The rows of T fall into a few groups, which share some directions, and each row is roughly a mix of its group's hidden directions.
T (113 x 11):
-5, 11, 13, -21, -14, -10, 7, 1, -58, 15, 25
6, 17, -58, 10, -18, 27, 16, -1, 8, -10, -1
8, 20, -2, -17, 15, 26, 5, 27, 48, 19, 17
36, 18, -16, -14, -2, 44, -1, 29, 5, -3, -22
4, -1, 35, -12, -2, -10, 3, -26, 17, 25, 48
-16, 8, 11, 28, 10, -33, -10, -20, 32, 35, 11
-4, 12, 0, -7, 33, 4, 27, -30, -19, -12, -44
-14, -19, -36, -23, -7, 1, 14, 19, -36, 3, -33
3, -6, 38, 22, -19, 14, 11, -30, 18, -2, 38
24, -21, -24, -27, -17, -17, 4, -34, -16, -31, -9
-11, -23, -30, -16, -27, -21, -1, -30, -8, -37, 7
-5, -27, 30, 3, 13, 10, -21, 4, 2, -21, 50
-4, 10, 7, 40, -5, -26, -30, -41, -14, -8, 0
23, 31, 9, 5, -6, -26, -2, 35, -29, 2, 31
-47, 28, 14, -24, 10, -10, 1, -27, -11, -22, -8
-17, -20, -12, 16, -28, 44, -35, 1, 0, 12, 11
1, 4, -22, 5, -27, -26, -12, -13, 11, -43, 33
24, -16, -19, -19, 5, 13, -21, -33, -14, -37, 23
17, -24, -17, -11, -21, -51, 15, 23, -3, 1, -15
13, 50, -10, -14, 0, 33, 8, 1, 28, 16, -15
-1, 5, 20, 46, 16, 9, -21, -22, 38, 6, 6
-8, -9, -3, -19, 10, 8, -13, -34, -29, -24, 44
2, -50, 34, 22, -7, -6, -4, 21, 25, 4, -3
7, -2, -24, -7, -15, -24, -3, -34, 2, -49, 19
-28, 4, 19, -1, -6, 29, 25, 22, 36, 29, -6
12, 45, -11, 34, -1, -5, -3, 11, 24, -33, -7
24, -32, 45, 15, -7, -33, 8, -4, -12, -11, 1
1, 36, -2, 15, -9, -17, 15, -36, 28, -32, -5
-20, 34, 0, 22, 11, 43, -23, 11, -18, -13, 13
-13, 4, 3, 5, 10, 25, 41, 0, -17, 11, 48
18, 0, 23, -2, 28, 46, -11, 12, -5, 35, -9
-2, 45, -22, -24, -16, -4, -15, -9, -31, -4, -26
27, -3, 26, 10, -22, 3, 27, -37, 16, -18, 25
2, 12, 30, -20, 15, 19, 28, 15, 47, 9, 9
28, -1, 16, -46, -4, 14, -6, 30, -27, 18, 3
-19, 5, -1, 22, 27, -8, -19, 4, 44, 35, -11
4, 21, 25, -10, 44, -39, 17, -9, -10, -12, 9
21, -14, -24, 23, -8, -14, 6, 17, -5, -47, -28
-37, 3, -2, -26, 27, 38, -3, 17, 18, -19, 7
-26, -12, -1, 31, 15, 9, -38, -23, 7, 21, 27
26, 4, 28, -18, 13, 31, -28, 24, 9, 0, 31
5, -3, 13, 7, 9, -37, 30, 15, 34, 24, -28
7, -5, 6, -39, 21, 43, 3, -3, 22, -12, -28
-5, 21, -5, 31, -7, -11, -33, -32, 6, 19, 35
-2, 12, 20, -5, 40, 13, 13, -4, -19, 26, 42
-31, 7, 7, -8, -3, -22, 44, -17, 29, -8, 24
-11, 7, 5, -43, 23, 37, 1, 8, 2, -13, -33
24, 12, -23, -11, -1, -27, 13, -20, -26, -42, -14
-19, -38, 2, 25, 22, -12, 17, 8, 24, -31, 19
-9, -10, -15, 0, -5, 47, -4, -9, -35, -3, 37
-9, 19, 28, -16, -18, 34, 20, -1, 36, 19, -17
-34, 27, -30, -9, 3, -11, 20, -10, 4, -5, -43
-29, 22, -25, -21, 8, 6, -35, -3, -34, -17, -12
16, -2, -15, 8, 32, 12, 9, -9, 20, -19, -52
35, 14, -33, -23, 17, -28, -1, 0, 4, 0, -35
3, 31, 5, 2, -34, 17, -17, -35, -29, 5, 23
-10, -28, 48, 24, 19, -12, -23, 4, 9, 8, 20
39, -27, 13, -24, -22, 9, -10, 11, -4, 39, 5
24, 13, -11, -16, -4, 1, 43, 24, 0, 41, -9
27, 7, 5, 30, -32, -11, 25, -40, -13, 3, -11
29, 27, -6, -4, -4, -39, 7, 0, -27, -30, 23
-25, -3, 2, -22, 20, -16, 30, 26, 43, 12, 0
22, -10, -8, -6, 10, -46, 20, -25, 29, -25, -3
-5, 27, -47, -2, -11, -33, 2, 18, -16, 7, -23
17, -8, -48, 38, -25, -12, -7, -11, -12, 7, 9
-41, -14, -1, -16, 3, 25, 2, -46, -21, -5, -1
-2, -23, 5, 1, -14, -8, 26, -4, 16, -57, -16
38, 15, -10, -4, -14, -16, 20, -1, -39, 30, 15
14, -13, -20, -14, 30, -12, 14, -35, -3, -36, -25
22, 6, -31, 23, -44, 4, -9, -21, -2, 20, 21
2, 33, -3, 8, -3, 19, 22, -20, 14, 9, -51
40, 6, -20, 6, -32, 7, -29, 5, 15, -28, 18
2, -15, 11, 1, 1, -44, 27, 0, 43, 19, -11
-27, -13, 19, -16, 2, -13, 37, -8, 21, 33, 26
-21, -12, -16, 7, 35, -23, -5, 37, -21, -19, 23
19, 24, -5, -32, 29, -23, 0, 13, -31, 14, -24
-11, -8, -22, -30, -17, 0, 21, 7, -35, -41, 9
3, -6, 29, -14, 48, -29, 23, 22, -11, 1, -2
-38, -13, -14, -2, 8, 21, 27, -9, -3, 5, -46
17, 38, 16, -15, 5, 41, 2, 4, 23, -30, 4
3, 7, -2, 3, 34, -21, 24, -29, 11, -38, 25
2, 18, 14, -15, -23, 26, -15, -14, -43, 9, 31
16, 9, -28, -18, -35, 15, 39, 13, -22, 2, -14
-20, -26, -11, 16, -10, -54, 14, -11, -8, -15, 17
9, -19, -4, 41, -8, -30, 9, -11, 25, 33, 14
-23, -17, -1, 42, 25, -9, -17, 0, 40, -15, 7
23, -15, -5, 26, -3, -11, 41, -8, 19, 11, 40
-24, 9, -15, 11, 37, 5, 17, -3, -11, -23, -45
-8, -31, 14, -23, 2, 23, 17, 33, -31, -19, -19
14, -28, 19, -28, -12, 0, -7, 13, -24, 40, 26
5, 25, 43, -23, -12, 2, 45, -2, -8, 2, -8
19, -12, 23, -33, 7, 42, -11, 25, -13, 15, 15
10, -8, 33, 30, 0, -36, -28, -24, 5, -6, 21
26, 1, 3, -18, -2, 17, 20, -39, 7, -46, 3
-3, 3, -27, 4, -24, -47, 14, -6, 5, -38, -8
18, -12, -29, -6, -27, -26, 22, 12, -30, -33, -5
-37, -13, 2, -4, 36, 37, 0, -3, -24, 11, -19
0, 38, 6, 31, 36, 27, -9, 2, 22, -17, -2
-4, 43, -29, 14, -6, -10, 11, -15, 21, 34, 21
2, -48, 24, 30, 11, 3, -15, 8, 20, 11, 24
-37, -18, 14, 3, 18, 4, 39, -2, 39, -5, -6
-29, -21, -13, 20, -3, 8, -23, 4, 45, -16, 25
1, 13, -12, -39, -3, -1, 6, 20, -33, -22, -39
20, -8, 5, -19, 14, -12, -31, 24, 2, 28, -43
17, -15, 0, 14, 21, 36, -23, 35, 25, 18, -15
28, 15, -4, 32, 8, 13, -24, 9, 43, 0, 22
12, -49, -33, -18, -3, -24, 1, 2, 1, -21, -19
-21, 14, 16, -33, 32, 41, -18, -10, -4, -11, -7
43, 27, 3, -9, -6, 8, 9, 20, 4, -20, -41
8, 14, -10, 14, -50, -13, 20, -25, -14, -28, 11
-18, 5, 16, -10, 48, -11, 20, -5, 31, -29, -2
-32, -17, -8, 9, 4, -42, -21, -15, -19, 31, 7
15, 25, 13, -43, 38, 9, 19, -11, -21, -8, -5
One row of each group comes first, with its name. Which group is each row after those in?
-53, 20, 17, 8, 2, 0, -11, -12, -12, -35, 13	M
17, -10, -14, 6, 6, 21, -8, -33, 45, -23, -24	V
30, -23, 32, -15, 10, 9, -19, 36, -2, -15, 25	A

-20, -1, 29, -2, 9, 48, -10, -7, -1, 38, 9	V
-48, 28, 26, -8, 8, 20, -21, -15, 1, -18, 1	M
34, -39, 7, 20, 9, 29, -9, 32, 10, 4, -11	A
6, -10, -23, 10, -25, 16, -53, 4, -6, 26, -12	M
-32, 36, -8, -5, -3, -18, 32, 23, 20, 13, -22	M
-31, -14, -20, -15, 18, 39, 10, 15, 24, -23, -15	M
-32, -2, 23, -7, -1, -27, 12, -31, -4, 41, 13	A
10, -1, 0, -47, -9, -15, 24, 32, -21, -26, -4	A
5, 17, 0, -13, -44, 42, 19, -18, -19, -3, 9	M
31, -36, 2, -27, 15, -28, 6, 22, -21, 19, 3	V
6, -47, -3, -28, -22, -5, -3, -35, 18, 6, 10	V
